The same turns and mirrors carry the whole set onto itself, and each row onto the other rows of its family. Which rows share a family with each named row? Give them in list order.
These 18 rows form 3 families of 6 rows each.
sug: [-12   3   3   3   5   6   6 -10   5   2   0 -13  -1   3  -8   8  -8  14
  -1  -6   3  -6 -16   6  -8  17  -5]
Lan: [ -6  -4   3   4   4  13  -1  -1   8 -11   5   1  -9  -2  -9  -1 -15 -10
   1  -3   0   3  14  -7  15 -14  -5]
Famu: [ -1   1   4   3  10  -9  13   1  -7  -4  -3  -3   5  -1  -5   0   1  14
   6 -15 -13 -22  -8   2  -3   5  -9]
netaf: [-12  -7  -4   3   6  -3   2  -3   4  -8   0  -7   1 -11   4  -4  -5   6
  -1 -14 -11 -17  -3   5 -18   7  -4]
zata: [ -6  -2  -3  -7 -10   8   1 -12   8   2  -3  -6 -15  -4  -8  -7  -1  -1
   3  10  -5  11   9   8  10 -15   4]
guma: [  0   8  13  -4   9   2   8   1  -3   7   1  -2   8  12  -7   7   1  11
  -3   4   6   0 -16   3  -3  17 -10]
Keko: [ -2   0   5  -4  -1   2   6  -6  -2   8  -2   0  -3  -3 -15  -5   2   3
  12  10  -9   2   7  -4  22 -20  -1]
mos: [ -2  -6  -9  -2 -12   0   7  -8  -6  -3  -7   6  -2   1 -14   4  -1   8
   5   7  -3  -2  17  -4  22 -17   4]
talet: [-10 -10  -1   2   0 -12  13  -5  -4  -3  -5   0   9   5  -4  11   0  18
   0  -7 -11 -23   0  -3  -7   7  -1]
Vagud: [ -2  -3  -6 -11 -11  -2  -2  -8  -4   9  -8   3   5   3  -4   3  11  13
  -7  22   4   9   9  10   3   1   7]
Mife: [ -5  -6   1   6   9   4  -7   7   8 -16   6   5   2 -11   5  -6 -11 -12
  -8  -9   0  -3  12  -2 -10   1  -9]
zira: [-10   0   6  -2   0  -1   5  -6  -4   7  -2   1  12  14  -7  18   0  17
  -8   9  10  -1  -6   2   1  18  -2]
rifo: [ -7   5   4  -7  -5   9  -2 -11   7   7  -2  -9  -6   2  -6   1   0   6
  -6  12   8  15  -7  15  -4   8   1]
kugen: [  0 -10  -3   1  -1 -11   0  10  -2 -14  -2  12  11  -3  11   2   1   3
 -10  -3  -6 -10  16  -1 -15   3  -2]
Rer: [  6  -1  -1   1   8 -10  -5  13  -4  -8   0  10   8 -14   7 -11   5  -3
  -4  -7  -6  -7  12   2  -8  -1  -8]
kima: [  2   4  10   4   9   6  -4  11   0  -5   5  12   7  -3  -7   0  -6  -9
   0   1   8   6  13 -12  15  -9 -12]
besa: [  2  -5   2   5  -2   4   1  10  -2 -16   2  17   7   7  -5  10 -11  -1
  -4  -1   9   0  20 -13  10  -6  -5]
rom: [  3   4   5 -14  -2  -2   2  -5  -1  16  -4  -1   2  -1  -3  -8  14   7
  -1  21  -3  11  -1  12  -2  -1   1]

Same family as Famu: guma, Keko, Rer, kima, rom
Same family as besa: mos, talet, Vagud, zira, kugen
Same family as sug: Lan, netaf, zata, Mife, rifo

The same turns and mirrors carry the whole set onto itself, and each row onto the other rows of its family. Which rows share a family with each named row? Give them in list order.
These 16 rows form 4 families of 4 rows each.
kabu: [ -3   2  -3  -3   3   9  -4   6  -1  -4   7  -7   1  11   7 -12  12   1
   8  -4   8 -19 -10   0]
reb: [ -6 -12  -3  -4   3 -12   6  18  -2 -12   0  -8 -12   3  -2  -2  -7   6
  -7  -1  12  -4   1  -4]
goti: [  9   6  -9  11   8   4  10   0 -11   5 -18  13  10  -4  -3   2   4  -1
  10  10  -9  -2   2   8]
dolu: [-11 -10   4  -6   1  -8  -1   1   1  -7   1 -12  -5  -2  -8   6 -13  13
  -5  -7  12 -10  -3  -4]
pifi: [ -3   5  -7 -12  -2  18  -1  -3  10  -5   7  -7   1   1   2  -5  11  10
   8  -2   9  -8  -6   5]
lir: [  7  14  -8  14   3   7   0   0 -11   9  -4  11  10  -2  -1   3   8 -11
  10  15  -5  -1   5   7]
guti: [ -7 -14   3   3   8 -15   2  12   0  -6  -6 -12  -2  -2  -3  -3 -12  11
  -2  -6   3 -10  -2  -4]
vifa: [  3 -12  10   4   4   2   0 -11  -4   2 -12  10  -5  -9 -13   8  -5  -9
 -11   0 -12  10   4  -5]
sul: [  2   8  -6  15   2  -9   9   4 -11  10  -5  12  10  -2   4   1   5 -10
   9  11 -10  -6   4   5]
Bune: [  9 -13   8   5  -6   0   1 -12  -2   4 -17  10  -2  -7  -7   7  -9 -15
  -9   5 -10   5   4  -7]
bofef: [  6 -10   6   3  -7   4  -5 -10 -10  -1  -6  10  -4  -4 -17  11   1 -14
 -10   7  -5  14  -4  -4]
Tid: [ -5 -11   3 -10   2 -12  -1   3   0  -9  -5 -16  -8   2 -10  -3 -10  12
  -5  -5   7  -4   0  -5]
Pedu: [  2   8  -1  -9  -5  14  -6  -5   1  -1  13  -8   2  13   5   4  12   2
   5  -5   6 -13  -7  -1]
Pakof: [ -1   4 -12  -8   1  11   0   4  -2  -1  10  -6   5   8   8  -4  15   7
   9  -3  10 -10  -9  -3]
fiz: [  5  -9  10   0  -1   7  -7 -20   0  -1  -8   4   2  -3 -13  11   1 -14
 -13  -1  -9   4   7  -7]
sase: [ 7  8 -7 14  4  1 -1 -5 -9  8 -2 15 13 -1 -5  6 16 -7  2 16 -9 -5  7  5]

Same family as pifi: reb, goti, bofef
Same family as lir: vifa, Tid, Pakof
Same family as guti: sul, Pedu, fiz

